Here is a table of points, one per row:
[  5 -31 -23 -62 -28  85  23 -15  16 -40  -2   8  16  -2 -26  11  -5  41 -12   0  -2  37   7  24  17  19  38  -4 -37 -22 -19  17  36  18 -32  43 -11  -4   5  12 -18  21 -26  23 -36 -17  -3   8]
[ 13   8  -2 -59 -13   9   6  20  10 -14  -2 -20  46 -18  13  13   5 -10  -9 -42  23  18  24 -17   6 -28  11  -3  67  17   4 -10 -36  40  -3 -45 -23  24  25   4  12 -29  18 -20   1 -29   1   8]
[-11  13 -39  -4  41 -48  12 -27 -48 -16  19  23  -4 -31   6   0  11  20 -11  -4 -11  40  21   9  -8   7 -19  13  21   6  21   1  -3  35 -19  49  93  -2  -5  31  23 -29 -25 -29   6 -48 -12  -6]
[ 71  22  24  11  22   4  26 -17   9 -37  21  -1 -14  -3  16   9  13   6 -14 -26  14 -16  20  -1 -12  47 -12 -47  -3   7  19  13  22   5 -30  -7 -12  11 -11  15  33  32   3 -20  20  58   2 -32]
[  1 -38  25  -3  -7   2  21  42  15  19  49 -20 -17  -3  -1   1 -26  -6  48 -19 -23 -15  -8   4  -2  24 -48  -1 -23   6   7 -17  15  23 -21  -1  25 -21   7  -6 -67 -44 -12 -27   2  -2  42  -3]
[ -3 -17  -1  -1  29  -9   9  18  16 -59  30  14  -8   2  -5 -16   9 -36 -13 -10  15 -14  60  -6   7 -36 -22  19 -55 -24  -8  -1 -36 -48  34   5 -21  18  16  12 -10  22 -27   0   2 -13 -23 -24]
[-23 -10 -36  -9  18   5 -16 -45  13  27  -9  42  -9  16  27   3  40  22  32  17 -10  -1  17 -20  38   9  13 -11 -21  -7  -3  16 -16  28  48 -53 -24 -10  12 -17  -5  -5 -41 -45  -1  22  22 -20]
[  1  -9   2   3 -81 -51  19   5 -23  12  25  25  23   6   5 -43  13  50  14   4  -5  41  11 -10 -45  45  34   1  -5 -34   3 -27 -38 -13 -23  23 -43  26  -2  -8 -14  -2 -12  22   5   2   1  -7]
[-33  36  -1 -11  -6  11   8  -6 -19  -6  20   8 -11  -6 -67  20  13   8  -3 -19  26 -10 -13 -14  19  41  -6 -24  20 -23  32  10  -4 -73  65 -39  15   5  13  17  -6 -15   2  19 -14   1  29  17]
[ 15   4  16  27 -28  -2   2  -8  24  -2  11  -4 -28 -10  -2   3   9  11  30  16  34  12 -65 -26  44 -32 -24  33  16 -10  11 -30   8  15  -9  14 -12 -28  29  57  22   7 -32   6  23  17 -43  43]
[-16 -20  -8  16 -20   2   6  19  14  -4  15   6 -12  -6  31 -23  21  -7 -27 -15  -6 -15  -2 -38 -10  21   8 -24   5 -32 -12   3  28  37 110  45  15  -4 -14  -7   9 -12  42   9  -5   0 -15  22]
[ 14  17 -11  13 -23   6 -36   2   2 -21 -11   2 -12 -27 -14 -20   9  21   6  20  13 -51  24  10  17  10   3  11 -19  12  25  -1 -32   6 -31  10  10  -8  -3  -6 -47  -9  65 -44 -11  33 -63  14]
[  5 -23  -5  -2  14   2 -18 -22  -1   8 -17  20  10 -28  -6 -19 -13 -34 -28 -17 -29  13 -33  -4   8  26  17 -18  -6  65  27 -30  43 -28  -2 -21 -30  23 -21 -14 -37  -2 -23 -12  29 -35 -44  33]
[-26 -23 -16   2 -11 -18  -8   3 -19  13  32  -9  12 -36 -14  37  -5  19 -55   6  24  10 -28  -7 -11 -41 -16  35   7  15  31  -3  19  15 -12   8  -2 -15  24 -56 -23  10   1   6   1  70   9 -39]
[-45   2  52  13   7  17 -40  -3  -5   5 -32  15  37   1  20  17 -31   3 -27   8  25 -17  17  30   4  32 -30 -26  -1 -19   1 -64  -9   8  -5  26 -25 -10  26   5  42  -4   1 -20 -26 -22  10 -22]
[-53  16  28 -11  19 -14 -31   9 -11 -33  43  36 -20  35   4  21 -31   6  -7  21   6  16  -2 -33  12  23  11  26 -17  44   8  51 -10  30   1  -1 -19 -14 -55  15  -1 -28  14  41  12 -10 -14   0]
[  7 -32  27 -18  22 -17   1 -12 -39   8 -17 -24  -8  23 -60  -6  17   3 -11   2  -8   6  58 -12  -2  -3 -12 -15   7  20 -63 -39   4  25  -6 -19   7 -26 -19   0  19  16  -6   5  -2  48 -10  44]
[ 18 -24  -9  17 -14 -17  23 -13   9  12  13  -1  -7  10  30   6   6  21 -12 -17  29  -8  -9   0 -12  13  20   9  -7  69 -43  11  -7 -62 -14 -41  27 -57  28  -7  20  -8  13   6 -40 -36 -32 -25]
[-14   4 -20 -30  22 -28 -24   8   8   9  35 -28  -7  37   8 -19  45 -12 -15   9 -26   5 -46  13 -21   5 -13  28  -1  -4  14 -14   7   3 -22  -1 -14 -23  25  56  -8  55  32 -26  -1  -3  41   8]
[  9   3   2  -3 -56 -11  -1 -52  13   5  25   0  -1  17  17  27 -10  -1  24  19  33   3  20  52 -28 -40 -37   3  11  31  -6  -5   8  -9  31   5  25  33 -71   0  -9  39   8  -6 -13 -31  -5  10]
[ 31  -9  -1  46 -24   7  -8   1 -23  14 -41  -3  -2  -1 -10  50 -14  12  -8   9 -29 -15  43 -47 -25   8  12  64 -12  -1  29  16  23   6   4 -14 -10  26  24  17   0  20  -4   5  22 -39  27  21]
[-23  21 -26   4  14  37  34 -25 -57  -2 -12 -62   4   7  37  12 -29 -13  33 -10 -28  12 -14 -25   3   0   9   9 -58 -21  32 -37 -19  11   1 -28  -1   9 -10 -18  11  19  16   8 -12   7 -34  11]
[  2  45 -23  -6 -18  -1  -2  36 -14  -2  -6 -40 -39  -2 -10  -5   1 -26  17  19 -22  -6  15  -5   8  20 -26  -3  40  47 -20  17  20  -7  -7  34 -42  10   5 -46  38   3 -39 -16 -31   8 -15  -8]
[ 12  13   9  -5 -13 -11  26   2   8 -32   1  26 -15  -6  -7 -23 -27 -16 -37  36  14 -12 -30   5 -19  -8   8  29  -2 -85 -31   4  21  -7 -26 -66  17  -3 -47 -33  30 -22 -12 -50  -7 -17  11   4]
[-11  41  30  -6  -2  14   4 -24  44   0 -11 -17 -11  13   1 -18 -30  20 -23  15 -41  31  33  -2  -5 -20  17 -16  17   7  -4   2   2 -33  24  13  11 -29  34   3  -7 -10 -12 -21  63  20   4 -13]
[ 25 -16  -1 -12  -1  -4   9  12  -6  -4  -6  39 -35  25  30  13   1  11 -14 -23 -33  -3 -21  53  46  -8 -21  19  -2   8  12  -3 -41 -26 -11  23  11  23  15 -45  21  -6  26  11   2  27  30  57]
[ -9   3  39  31   6  -6  -2 -10  14  -6  15 -13 -19  -6 -21   1  22  -3   0   5  -7  -1 -33  64 -26   1  32  11 -26  19 -48   8   2  43  21 -33  28  74  45  -5  10 -13  -4  32  -9  -7 -23 -15]
[ 40   2   2  10  38  16  -2 -27  -7  -8 -26 -32  -5  50   3  12  19  -6  -8 -18  19 -18 -30   0 -43 -11   9  45  33 -22  17 -15  -7  -3  13  36 -26  -9 -20   9 -52 -62 -25   2 -30  11  -8  -4]
[ 45 -13 -17 -11   0 -11 -42   7 -20 -20   3 -14  20  -8 -30  10 -37  12  24  -8   2   5 -57  -1  -2  -8  19  -7 -48  12 -30  18 -18  -5  54  19   2  -9 -20   9  39  -4  21 -25  17 -14  26 -35]
[-16 -10 -63   4   0  24 -38  13 -16  -8  10  15  -8  11  28  20 -24 -15  10  26  -3 -11  -1  -6 -31  -5 -19 -56  29 -24 -56  -3   7 -27 -20 -16  11  29  29  39  -7 -20   4  15  27  34 -15   4]
[ -7  30  27 -19 -32  12 -13   2 -51   0 -60   0 -34  -7  20 -45  24   4  -4 -31  11 -13   6  -8  14 -49 -20 -25 -23  10 -11  14  26   1 -23   4   2   7   3  26 -16 -19   7  15  10  -8  41 -43]
[  9 -28  17  -8  13  38  30 -28   0  66  -3   1   2 -11   0 -11 -14 -33   0  20   4  16  -4 -35  40  38  -3  60  41 -11 -24   9  -6 -21  -5  29   8  43 -12  26 -13  14  36   6  -6   2  -1 -55]
[ 12  -7  -3   6  21   8   6 -19   9  -7  38   5  32  -2 -22 -21  -1  26  20  14 -44 -54  -3  -6  18 -48   7 -34  53 -10  22 -26  12  11 -19  -9 -22  -4  -3 -26  24  -7  12  42   3 -52   5 -28]
[-35   2  -1   0  12 -30   0  -3  40 -71 -66   7  13  20  -2   0   7 -22  50  -9   1  12   0 -22   5  18   8   2  25   6  -4 -20  35 -11 -20   7  24  -1  12 -42  -4  21  19  18  14   6  21 -13]
[-14 -25 -12   6  11  20  -7   0   5 -13 -13 -27   9 -46  19 -51 -21  13   6   3  17 -42   2  39 -26  22 -20  51  24  14   2  38 -25   3   0  -8  -9 -28   1  -1  12  27 -22  25  27  17  32  46]
[ -1   0  12 -17   7  10 -51  13  46  55  17   3  11  10  -9   0  26  -8  25 -47  -1  -3  20  -4 -22 -10 -13  28 -39 -35  15  25  20 -23 -34  10  26   9  -7 -30  53 -14  -5   3   6   7 -31  12]
[ -1  13 -16 -13   9 -20  65   1  20  32 -40  35   9 -49 -16  35  15 -54  13  28  -9 -28  -7   2 -40  -9  10 -13 -41  29   8  -3 -21   6 -11  27 -32 -16 -13  22  13 -31  15  22   9  11  15  11]
[ 40   4 -13  28 -24  29 -34   5   9  22  16  10 -38  -7 -15 -12  12 -67  -5   8  11  62  15  19  -3   3  -4 -20  -5 -18  30 -14 -27  31  -8 -15  22 -47   1 -34 -12  16  16  38 -10 -23  29  -8]
[-15 -35  23  10   8  17  24  21   4  10 -22 -19   9  33 -11 -26   0  -6  -8  39  22   6 -28 -41 -24 -21  -6 -66  -2  28  48  45 -29   1 -17  15  19  30  11 -13  13  23 -17 -32 -18  -5  -1  33]
[ 10  90 -21  -3   8   2   6  39  18  36  -2  29  79  30  -1 -32 -15  18 -14  -3  16 -26  -4   1  32   1   4   9 -19  27 -17 -24   6  32  17   0  30  -2   3   6 -27  13 -25   9  -7  11  17   6]
[-20 -31  -8  16  -8  -4  -7  48  24   4 -43   4   0  -3 -11  13   7  15  -5 -15 -48   4   7  37   9 -11  -1 -19  35  -9  22  13 -15  -7  13 -46   5  -7 -48  50   4  10 -16   0 -25  32 -25 -49]
[ -1  15  42  29  38  16   3  31 -29  -1  18  42   9 -31  15   6  -6  14  36  -7  -9  32  15  -1  -7 -46  40 -13  21   0 -21  15  29 -27  24  -6 -15 -15  -4   3 -17  16  24 -19 -32  23  16  26]
[-22  -7 -15  40   9 -17  15  25  20  14   6 -65  14   6  30  26  25  12 -25  -1  34   1  21   9  61  -5  30 -33  -8 -13 -17 -13   4 -10 -30   4 -19  14 -37 -10  -1 -20   1  13  40 -32  25  10]
[ 13   4  13 -17  18 -69   5 -26 -22  39 -23 -15   7  -3  -2  23 -32 -12   6  -4   3  -9 -18  19  17  12  11 -28   8 -74  -2  55   1   7  -1  19 -20 -21  28 -11 -46  28  -8  16  -4 -23 -39   4]
These points spread out most along one direction. Take the direction at right angles to it along which they spread out most. Go by this last direction. For each point below, how far along it does it lie, from 0 to 99? 50 is the average, and the first point above lies past it. One standard deviation of the points above along it is 16.
[ 25 -16  -1 -12  -1  -4   9  12  -6  -4  -6  39 -35  25  30  13   1  11 -14 -23 -33  -3 -21  53  46  -8 -21  19  -2   8  12  -3 -41 -26 -11  23  11  23  15 -45  21  -6  26  11   2  27  30  57] -> 41
[-23 -10 -36  -9  18   5 -16 -45  13  27  -9  42  -9  16  27   3  40  22  32  17 -10  -1  17 -20  38   9  13 -11 -21  -7  -3  16 -16  28  48 -53 -24 -10  12 -17  -5  -5 -41 -45  -1  22  22 -20] -> 61
[-45   2  52  13   7  17 -40  -3  -5   5 -32  15  37   1  20  17 -31   3 -27   8  25 -17  17  30   4  32 -30 -26  -1 -19   1 -64  -9   8  -5  26 -25 -10  26   5  42  -4   1 -20 -26 -22  10 -22] -> 36
[ -1  13 -16 -13   9 -20  65   1  20  32 -40  35   9 -49 -16  35  15 -54  13  28  -9 -28  -7   2 -40  -9  10 -13 -41  29   8  -3 -21   6 -11  27 -32 -16 -13  22  13 -31  15  22   9  11  15  11] -> 39
[ 18 -24  -9  17 -14 -17  23 -13   9  12  13  -1  -7  10  30   6   6  21 -12 -17  29  -8  -9   0 -12  13  20   9  -7  69 -43  11  -7 -62 -14 -41  27 -57  28  -7  20  -8  13   6 -40 -36 -32 -25] -> 63
[-16 -10 -63   4   0  24 -38  13 -16  -8  10  15  -8  11  28  20 -24 -15  10  26  -3 -11  -1  -6 -31  -5 -19 -56  29 -24 -56  -3   7 -27 -20 -16  11  29  29  39  -7 -20   4  15  27  34 -15   4] -> 47
[ -7  30  27 -19 -32  12 -13   2 -51   0 -60   0 -34  -7  20 -45  24   4  -4 -31  11 -13   6  -8  14 -49 -20 -25 -23  10 -11  14  26   1 -23   4   2   7   3  26 -16 -19   7  15  10  -8  41 -43] -> 34
[ 31  -9  -1  46 -24   7  -8   1 -23  14 -41  -3  -2  -1 -10  50 -14  12  -8   9 -29 -15  43 -47 -25   8  12  64 -12  -1  29  16  23   6   4 -14 -10  26  24  17   0  20  -4   5  22 -39  27  21] -> 50
[  2  45 -23  -6 -18  -1  -2  36 -14  -2  -6 -40 -39  -2 -10  -5   1 -26  17  19 -22  -6  15  -5   8  20 -26  -3  40  47 -20  17  20  -7  -7  34 -42  10   5 -46  38   3 -39 -16 -31   8 -15  -8] -> 21
[  7 -32  27 -18  22 -17   1 -12 -39   8 -17 -24  -8  23 -60  -6  17   3 -11   2  -8   6  58 -12  -2  -3 -12 -15   7  20 -63 -39   4  25  -6 -19   7 -26 -19   0  19  16  -6   5  -2  48 -10  44] -> 32
[ -3 -17  -1  -1  29  -9   9  18  16 -59  30  14  -8   2  -5 -16   9 -36 -13 -10  15 -14  60  -6   7 -36 -22  19 -55 -24  -8  -1 -36 -48  34   5 -21  18  16  12 -10  22 -27   0   2 -13 -23 -24] -> 69
[ 10  90 -21  -3   8   2   6  39  18  36  -2  29  79  30  -1 -32 -15  18 -14  -3  16 -26  -4   1  32   1   4   9 -19  27 -17 -24   6  32  17   0  30  -2   3   6 -27  13 -25   9  -7  11  17   6] -> 43
[ 12  13   9  -5 -13 -11  26   2   8 -32   1  26 -15  -6  -7 -23 -27 -16 -37  36  14 -12 -30   5 -19  -8   8  29  -2 -85 -31   4  21  -7 -26 -66  17  -3 -47 -33  30 -22 -12 -50  -7 -17  11   4] -> 75
[ 40   2   2  10  38  16  -2 -27  -7  -8 -26 -32  -5  50   3  12  19  -6  -8 -18  19 -18 -30   0 -43 -11   9  45  33 -22  17 -15  -7  -3  13  36 -26  -9 -20   9 -52 -62 -25   2 -30  11  -8  -4] -> 48
[-35   2  -1   0  12 -30   0  -3  40 -71 -66   7  13  20  -2   0   7 -22  50  -9   1  12   0 -22   5  18   8   2  25   6  -4 -20  35 -11 -20   7  24  -1  12 -42  -4  21  19  18  14   6  21 -13] -> 31
[-26 -23 -16   2 -11 -18  -8   3 -19  13  32  -9  12 -36 -14  37  -5  19 -55   6  24  10 -28  -7 -11 -41 -16  35   7  15  31  -3  19  15 -12   8  -2 -15  24 -56 -23  10   1   6   1  70   9 -39] -> 38
